In the rows, zero is written as 128.
Where one turn sends some rows of the set: a few examples, then the rows asked:
fiba: [123  95 161 144  89 112 108 159 139 117 153 132 127 133  77 171 121 143
 154 123 154 149 124 157 154 146 137 139 116 119 138 156 118 109 147 114
 105 164 160 154 117 135]
Dop: [148 126 164 122 136 146 150 137 118 107 143 118  77 104 181  98  99 115
 161 130 143 152 110 115  76 143 132  81 127 128 124 149 126 103 103 120
 179 110 124 172 133 146]
fep: [129 114 144 131 140 158 145 116 100 109 107 135 103  93 152  89 116 129
 149 142 116 147 103  79 106 146 118  75 106 145 132 149 140 115  84 115
 139  97 124 158 134 151]
Boniz: [119 124 161 106 121 123  86 148 159 117 178 122 127 146  93 165  97 139
 128 103 148 140 118 146 164 164 108 147 108 131 118 138 115 127 130 136
 117 136 162 125 137 114]
visep: [161 136 153 123 125 132 139 130 105  94 156 110  77  99 174 106  94 122
 160 129 124 159 105 112  84 128 134  72 116 120 145 132 126 120 107 119
 177 111 129 175 136 133]
lega: [126 114 160 129 156 155 142 122 104 110 101 132 104 107 151  86 107 115
 150 138 124 154 113  86 105 155 109  72 115 144 114 153 122 119  96 123
 146  98 109 159 134 149]
gadod: [138 121 149 134 147 146 129 114  87  97 108 127 108 102 145  92 108 126
 149 139 101 158 107  81 114 139 106  65 106 137 133 136 120 137  99 122
 136 100 112 163 138 140]
ralar: [129 134 160 126 115 109  95 143 148 130 173 122 131 144  98 164 117 149
 134  97 158 149 129 131 163 159 114 152 121 126 119 151 119 132 124 133
 111 163 172 117 135 118]
bamef: [136 103 157 141  98 113 109 146 141 123 153 129 146 120  89 166 124 143
 168 112 167 150 126 137 157 144 143 152 128 131 141 156 118 119 125 118
 100 177 167 129 138 116]
piven: [147 125 159 118 139 137 140 138  96 115 139 131  82  87 166 100 119 141
 132 133 119 136 117  88 101 149 104  76 133 127 119 130 120 127  61 127
 153 103 127 153 122 160]
fari: [141 126 144 124 144 146 135 118  91 114  93 120 105 117 151  88 109 134
 147 144 117 159 109  89  99 141 105  74 115 137 124 145 122 117  92 114
 132  94 107 160 139 149]
favi: [132 133 155 123 110 118  85 145 146 125 161 122 123 155  77 169 101 152
 124 107 151 155 112 141 159 144 120 138 116 120 112 128 129 121 123 144
 125 156 185 137 123 128]
nepa: [147 134 150 114 129 141 148 130 117 108 152 124  68  97 172 101 100 124
 147 124 134 150 104 105  83 144 130  77 113 130 137 140 142 106  85 120
 179 101 139 163 130 145]
dul: [132 115 155 145 103 129  95 142 141 124 158 124 148 141 107 156 130 159
 149 109 154 146 121 127 162 150 118 164 124 128 129 159 123 122 131 128
  95 168 171 130 141 124]
Poni: [160 136 159 111 140 126 133 137  91 118 125 119  80 109 160 101 106 141
 135 131 129 153 122 103  87 144 101  73 138 120 118 126 104 123  70 125
 152  99 113 155 130 154]
rek: [119 110 167 131 100 100 106 157 145 123 161 137 113 138  67 177 109 136
 141 110 163 154 132 162 153 160 131 130 111 119 133 152 113 117 137 122
 118 154 163 143 114 130]
Zof: [153 115 173 117 143 133 139 145  98 111 130 130  80  97 163  94 113 124
 147 127 129 143 121  99  95 151 104  72 144 128 107 129 106 124  77 131
 162 113 113 163 125 154]
zilu: [133 108 154 145 112 136  94 166 130 130 157 136 161 152 107 150 120 166
 132 132 130 134 110 143 159 147 117 152 114 128 119 153 128 134 122 126
  94 148 170 120 141 144]
suneb: [127 101 166 109 112 110 104 155 156 116 164 134 127 114  72 176  95 125
 157 108 168 145 124 160 154 156 142 136 117 132 139 135 104 120 117 124
 121 147 159 128 137 108]
turun: [130 123 157 127 108 110 106 146 146 130 151 126 127 126  66 185  95 138
 144 118 172 157 125 155 149 137 155 132 122 117 130 136 121 117 115 128
 126 164 180 132 120 126]
Gadof: [123 107 161 132 113 144  89 154 148 119 168 117 152 133 117 164 119 159
 137 128 142 129 121 139 163 147 112 167 123 123 122 150 111 124 133 125
  92 145 158 135 139 130]
lovo: [138 124 154 121 147 138 142 111  96 101  93 131 103 105 157  89 122 135
 136 140 106 155 105  98  96 152 116  76 107 137 143 142 126 126  96 107
 149  98 120 160 139 151]
tul: [133 121 158 123 105 101 105 142 151 124 164 132 125 133  79 166 109 133
 156  93 170 158 124 142 156 157 137 142 116 134 136 149 121 120 124 128
 120 168 173 122 138 107]
Lef: [135 133 154 109 143 121 159 120 106 107 113 111 104  84 170 108 116 126
 145 155 110 147 114 108  94 134 144  70 116 128 143 151 125 134 100  89
 155 113 116 157 130 145]
vorir: [154 131 166 109 143 118 141 130  94 106 121 129  86  95 169 102 122 143
 127 133 112 145 117 107  88 150 112  75 130 121 135 128 110 135  76 113
 162 106 123 156 130 156]
letod: [114 119 164 131 106 110  95 156 145 123 166 128 117 155  81 169 115 148
 126 111 146 148 127 149 162 160 109 138 108 117 120 153 117 124 145 129
 110 149 162 142 114 135]
Sis: [125 127 156 116 147 139 159 131 116 114 125 102 103  90 172 103 105 106
 163 154 122 143 115  95 101 131 138  68 123 136 110 161 126 124 109 102
 155 118 106 162 125 141]
metav: [127 123 155 146 113 136  90 144 136 132 146 121 148 141  92 171 116 166
 126 131 149 146 124 134 159 135 124 153 128 111 114 144 121 125 120 133
  99 159 177 136 123 145]
Puzi: [129 138 150 131 149 140 153 116 106 108 130 106 112  79 166 117  95 116
 159 159 121 157 121  99  98 124 148  69 110 123 143 159 121 138 107  98
 147 105 115 157 132 139]
Mife: [135  81 159 135  95 135 101 155 146 108 152 130 149 115  94 165 115 142
 171 126 157 137 113 153 154 141 140 156 121 132 145 144 112 106 131 118
  99 158 156 146 144 119]
mosu: [159 140 147 109 126 129 146 132 109 111 133 107  74 111 167 103  92 126
 157 132 140 162 109 118  73 133 133  74 123 124 136 141 125 103  95 110
 172 103 121 168 137 139]
lev: [115 108 163 150 100 124 100 156 139 124 156 126 135 146  94 170 126 156
 136 127 147 144 129 148 159 150 118 149 115 115 127 164 117 118 149 119
  95 154 161 148 117 145]
bareg: [127 128 145 114 135 134 165 127 113 115 133 112  96  70 164 111 108 115
 160 153 123 141 112  93 101 129 149  65 115 136 132 153 137 122  86  97
 155 113 121 154 122 142]
togil: [140 112 157 118 104 101 115 169 147 128 169 141 131 133  76 166  91 130
 153 114 159 147 112 171 144 148 158 125 108 133 139 143 128 125 117 119
 132 154 175 117 137 119]
totus: [137 129 160 120 117 110  94 169 142 133 180 136 129 158  93 157  99 151
 121 108 143 141 114 157 153 160 118 137 110 126 116 138 126 139 113 136
 125 142 177 111 137 131]
Nimik: [138  92 151 144  98 124 114 168 133 125 146 138 162 126  89 159 113 144
 164 138 145 139 109 159 152 134 156 139 113 135 142 155 130 122 125 108
 100 162 166 127 142 132]
Lerad: [153 136 156 111 133 126 150 123 110  99 128 121  79 104 176  99 109 131
 143 131 122 156 104 119  76 145 136  79 113 125 151 140 130 116 100 106
 179 105 131 168 138 144]
rore: [159 129 170 131 147 136 130 131  87 105 138 134  84  91 161 108 102 138
 137 128 126 156 128 101  90 147 106  73 132 114 135 125  99 139  72 134
 158  97 124 158 132 152]
gikov: [134 104 147 144  94 129 101 144 137 120 135 124 146 132  75 169 113 148
 157 130 154 153 108 143 158 124 148 143 119 125 131 140 132 107 131 123
 105 172 175 150 127 130]
Gipor: [138 136 142 114 138 130 156 126 105 119 110  98 106  93 162 108 101 122
 161 159 127 154 117 102  92 121 143  69 122 129 130 157 123 119  99  91
 142 109 103 159 132 142]

mosu goes to Gipor
Lerad goes to Lef
gadod goes to rore
And these:
lev goes to letod
Mife goes to Gadof
Nimik goes to zilu
Dop goes to Sis
gikov goes to metav
ralar goes to tul
piven goes to nepa

Where one turn sends some rows of the set: a few examples, then the rows asked:
mokik: [153 126 132 146 118 125 159 109 133 108 122 120 125 144 144 123 114 105
 125  88 128 124 121  96  94 115 119 141 131 121 183 146 155 139]
zigu: [155 123 130 154 112 131 146 117 148 105 111 108 126 156 146 119 128 107
 122  91 120 122 121 107  94 121 129 144 135 113 175 138 157 145]
Tinu: [121 121 125 139 108 134 107 182 113 138 165 168 122 125  99 169  89 145
 122 130 130 129 133 140 138 136 164 147 155 128 110 114 128 138]
Velen: [115  95 148 143 116 157 123 145 149 143 100 126 121 133 126 131 137 122
 146 159 144 139 143 138 178 110 138 127 109  98 126  95 123 136]
tis: [118  96 158 132 133 140 140 143 123 138 113 150 129 111 125 136 129 120
 161 170 164 136 141 120 171 110 119 124 102 106 136 104 121 123]
vodon: [138 104 101 131 118 108 126 136 108 160 139 159 145 143 136 129 127 138
 135 106 124 125  90 147 109 145 107 171 104 163  94 140 106 103]
gil: [134 156 124  93 172 124 106 111 149 133 152 113 121 138 117 108 124 135
 135 144 131 148 147 131 108 141 115  89 109 149 145 166 135 112]
pog: [134 148 133 102 173 117  98 113 149 134 151 121 134 156 117 112 134 134
 133 158 134 156 143 133 113 148 131 109 103 154 147 156 138 105]
Nalel: [141 112  88 117 113 111 126 138 114 149 129 152 128 123 134 126 124 135
 148  96 119 111  90 148  94 138  86 143 111 152  92 152 102 110]
Tes: [156 121 145 150 130 118 162 118 127 103 124 127 139 143 147 124 126 111
 130 103 140 124 122  92  93 127 120 150 127 121 182 139 157 134]
niti: [139 115  88 128 118 134 133 148 124 155 128 126 130 125 143 114 127 150
 131  82 116 108 104 153  99 148  90 142 123 143  76 144 103 129]
vire: [131 149 129 111 170 133  98 115 159 141 151 103 133 165 121 104 135 140
 116 145 125 158 151 140 121 150 140 112 111 149 138 150 139 117]
teki: [120 127 120 136 113 146 115 189 117 135 162 153 115 110 104 161  87 152
 122 118 130 120 141 140 132 139 150 131 165 118 101 117 126 151]
Gato: [158 118 144 158 126 124 150 126 141  99 113 115 141 154 148 120 139 113
 126 105 133 123 122 103  93 134 130 153 130 113 174 131 159 139]
Dazup: [130 157 121 102 169 140 107 113 159 141 151  96 121 149 121 101 125 141
 119 132 122 150 155 137 114 143 124  93 117 145 137 161 136 124]
ged: [111 108 140 119 122 151 151 128 123 148 120 143 106  98 123 134 103 115
 156 143 153 135 144 115 173  90 104 105 109 110 142 120 117 133]
Luv: [110 106 130 131 106 168 134 130 147 153 108 120 100 120 124 127 110 116
 139 133 133 136 146 133 179  90 124 108 117 100 130 110 119 145]
mirop: [125 124 121 128 104 121 102 182 112 126 158 179 114 113  93 174  90 136
 141 137 132 124 125 140 126 132 151 133 151 126 115 121 126 130]
kip: [125 130 116 125 108 134 111 189 116 123 155 164 106  98  97 166  88 143
 141 126 132 114 134 139 120 135 138 118 161 117 106 125 124 142]
gol: [136 105 101 141 124 130 133 147 118 166 138 133 147 146 145 117 132 153
 118  92 120 121 103 152 113 154 111 170 117 152  79 134 107 123]

Dazup goes to gil
vodon goes to gol
kip goes to mirop
And these:
Gato goes to zigu
Luv goes to ged

Where one turn sends some rows of the set: a few examples, then the rows asked:
nofeb: [123 114 131 148 125 177 158 122 151 107 158 137]
nos: [159 139  94 145 132 159 151  87 145 131 126 111]
riru: [104 127 161 142 133 147 122 119 105 103 145 130]
voko: [ 99 125 153 159 109 142 128 151 171 139 157 134]
Tigib: [138 132 122 150 136  86  92 106 147 126 124 117]
Bino: [152 140 114 184 120 118 121 171 143 125 106 109]
Kab: [120 151 152 132 139 184 129 112 128 111 143 117]
Tuduk: [157 126 111 185 126 129 138 158 125 108 106 113]
pibe: [164 155  98 165 123 135 121 168 154 127 113 111]
fofek: [156 135 103 136 144 111 105  89 142 107 126 120]
Munu: [127 130 129 125 127 163 128 140 176 129 168 133]
Zuz: [118 128 135 179 113 100 122 120 155 169 117 107]
pigir: [126 146 127 192 116 132 135  84 147 116  98 113]
pulu: [111  93 154 158 127 137 141 136 145 116 156 134]
bemas: [131 104 113 172 123 114 147  96 110 122 122 123]
vof: [110 164 149 123 126 155 101 132 137 125 155 124]
Mipu: [ 98 144 176 153 127 147 111 132 135 132 139 115]
pedi: [166 140  93 169 131 148 137 154 135 106 113 114]
sebor: [136 160  92 135 111 125 112 119 165 159 139 120]
mirum: [131 173 116 174 111 142 118  93 172 131 105 112]

pibe goes to Bino
nofeb goes to Munu
sebor goes to Zuz
And these:
vof goes to Mipu
mirum goes to Tigib

Where one turn sends some rows of the set: a few examples, then the rows asked:
vuro: [122 127 130 129 165 142 165  94 113 165 123 131 107 167 151 120 129 163
 125 104 138 139 139 128 121 118 133 151 104 134 117 136 164 157 119 142]
taz: [159 121 107 143 104 101 135 137 135 144 102 123 110  94 186 128 151 158
 171 123 125  93 139 186 149 113 112 104 132 159  91 130 128 168 123 145]
zode: [129 142 119 100 154 124 122  93  82 141 141 132 122 159 138 120 124 128
 140 134  96 102 101 142 135 150 100 131 139 133 145 116 172 172 145 174]
zas: [126 110 112 120  80 162 124 113 110 138 129 162 124 119 128 113 150 110
 118 100 140 111 133 145 120 137 143 145  88 176 156 128 154 135 152 129]
miv: [111 132 115 146 161 128 118 148 108 102 141 159 107 103 157  88 119 132
 119 132  89 115 146 134 116 132  79 134 106 169 136 117 177 153 124 142]
bagag: [121 136 126 147 102 173 148  99 144  79 149 158  95 118 147 121 115 161
 127 143 129 138 136 150 139 114 114 126 143 146 127 101 136 111 154 143]
fudo: [140 165 115 130  99 127 133  57 124 117 127 155 127 130 146 123 141 147
 169 140 110 131 137 169 136 155 118 111 102 137  93  99 133 179 102 173]
zumik: [156 127  78 108 129 112 123  98 145  95 110 127 123  84 142 126 160 128
 182 102 116 111 138 139 147  99 145 122 112 157 111 155 124 120 134 132]
vedo: [148 145 117 168 135 151 167 128 128 121 140 119  85  93 135 148 117 149
 119 135 128 122 154 149  94 131 115 120 157 124  98 125 125 144 124 119]
fipo: [135 130 116 159 117 161 152 130 152 112 146 142 120 104 179 126 156 158
 131 145 128 109 153 165 137 105 111 156 125 188 111 107 168 111 144 166]
daz: [130 141 142 138 109 131 158  72 122 133 105 123 120 110 126  94 124 126
 146 129  96 101 146 130 126 133 177 115 114 119  72 115 141 168 126 131]
Depi: [152 131 124 125 148 136 134 173  97 140 116 155 124 118 134 147 158 135
 189 134 127  72 142 144 124 129 105 127 115 116 148 114 139 139 129 142]
dum: [184 132  84  90  97 130 122 143 120 139 119 142 117 131 121 129 153 133
 177 148  98  88 148 162 120 123 130 105 163 163 117  79 130 156 131 137]
fazod: [107 110 104 139 122 155 142  95 117 137 147 142  97 117 124 107 101 152
 120 150 108  86 150 122 142 133  89  97 159 136 120  95 148 160 125 105]
derav: [102 109  72  96 120 141 143  89 123 163  82 145 128 138 143  93 172 128
 132 106 115 113 124 126 126 104 146 121 144 174 115 136 143 133 121 131]
fonu: [113 144 141 113 145 141 145 137 124  95 115 159 138 125 142 119 136 154
 172 127 112  97  83 138 145 146 161 133 137 132 118 129 123 126 147 140]
Dor: [165 132  64 114  99 108 140 132 164 126 158 141 130 101 171 116 127 133
 143 135  95 134 132 164 103 154  91 130 120 118 121 114 167 136 134 140]
Muni: [135 136 117 136 128 136 162 165 104 118 115  97 119 132 178 123 132 137
 166 137 105 103 128 145 122 118 105  64 132 117  91 109 150 162 131 133]
fedi: [121 163 113 148 105 125 129 115 101 113 106 171 102  87 122 131 135 110
 148 121 109 106 174 147 113 169 126  99 128 136 102 137 112 154 113 136]
nof: [149 187 120 128 138  96 118 133 143 124 110 141  98 109 132 141 149 128
 161 106 109 118 122 142 154 115 111 140 126 113  92 119 125 112 120 142]
rir: [144 128 118 125 126 123 149  75 120 154 120 141 135 104 102 105 121 130
 114 126  96 117 151 103 117 125  89 152 101 122 100 122 148 134 116 107]
Rova: [152 132 125 145 160 136 153 155 150 146 135 112 127 124 171 116 117 146
 147 131  75  95 137 144 123 153 114 141 142 124 150 114 171 135 157 160]
Pulot: [166 126  99 127 104 128 131 143  91 133 132 137 105  93 199 104 133 143
 129 130 107 129 152 135 128 130  93 102 152 177 136 149 182 144 130 133]
Lak: [113 107 122  98 106 136 173  91 100 135 147 129 141 105 170 108 135 150
 130 138 116 139  97 161 107 131 109 127 121 163 123  98 145 192 146 162]
nemip: [114 140 104 129 117 128 144 139 111 134 122 124 161 157 127 130 145 110
 117 104 103  97  96 139 109 133 140 162 107 118 135 150 159 138 126 134]
bagun: [138 146 121 139  65 139 173 145 121 123 118 136 112 110 139 142 160 120
 102 117 105 119 139 144  76 135 120 100 119 155 143 132 128 162  99 139]
guf: [150 109 120 116 123 144 159  96 126 153 106 162 140 148 117 139 158 144
 125 132 138  89 157 136 117 112  73  98 121 153 119  71 145 144 116 122]
Kofez: [181 122 106 125 106 133 164 103 162 115 113 135 121 119 119  95 130 128
 131 131  42 130 151 133 124 121 147 129 104 143 129 107 160 133 133 122]
lebuv: [121 139  83 118 136 134 136  82 118 142 128 139 125 126 181 114 131 144
 103 155 144 130 145 146 125  84 115 156 135 168 117 134 188 150 143 144]
sinu: [161 129  61 111 105 139 144 101 138 112 123 112 139 138 128 128 154 116
 145 131  61 120 157 149 131  96 115 153 100 169 117 144 166 132 134 149]
Kodi: [144 128  93 104  69 131 176 150  83 105 122 153 108 112 168 146 156 132
 156 128 115 121 134 139 127 112 107  93  99 166 136 155 137 145 125 144]
Fud: [137 151 104 125 102 108 149  91 158 128 132 156 123 125 172 115 167 151
 154 105 106 106  87 162 145 132 139 114 124 173  79 112 143 158 103 170]
daro: [ 92 143 119  98 117 144 132 116 125 119 101 113 133 144 117 119 152 122
 147 112  85  84 165 112 159 128 155 123 138 162 139 140 142 148 114 127]
debel: [167 140 124 105 126 144 153 102 161 124 111 156 146 136 145 141 150 157
 133 121 143 118 154 155 144 135 155 140 136 155 107 130 106 123 178 139]
saz: [154 112  97  90 131 134 164  94 121 167 115 176  97 158 162 131 157 146
 132 119 113 105 139 121 139 112 106  87 137 178 130 101 164 144 145 153]

zumik goes to lebuv
dum goes to zas
And these:
bagun goes to Kofez
Depi goes to nemip
nof goes to vuro
fedi goes to rir
Fud goes to saz

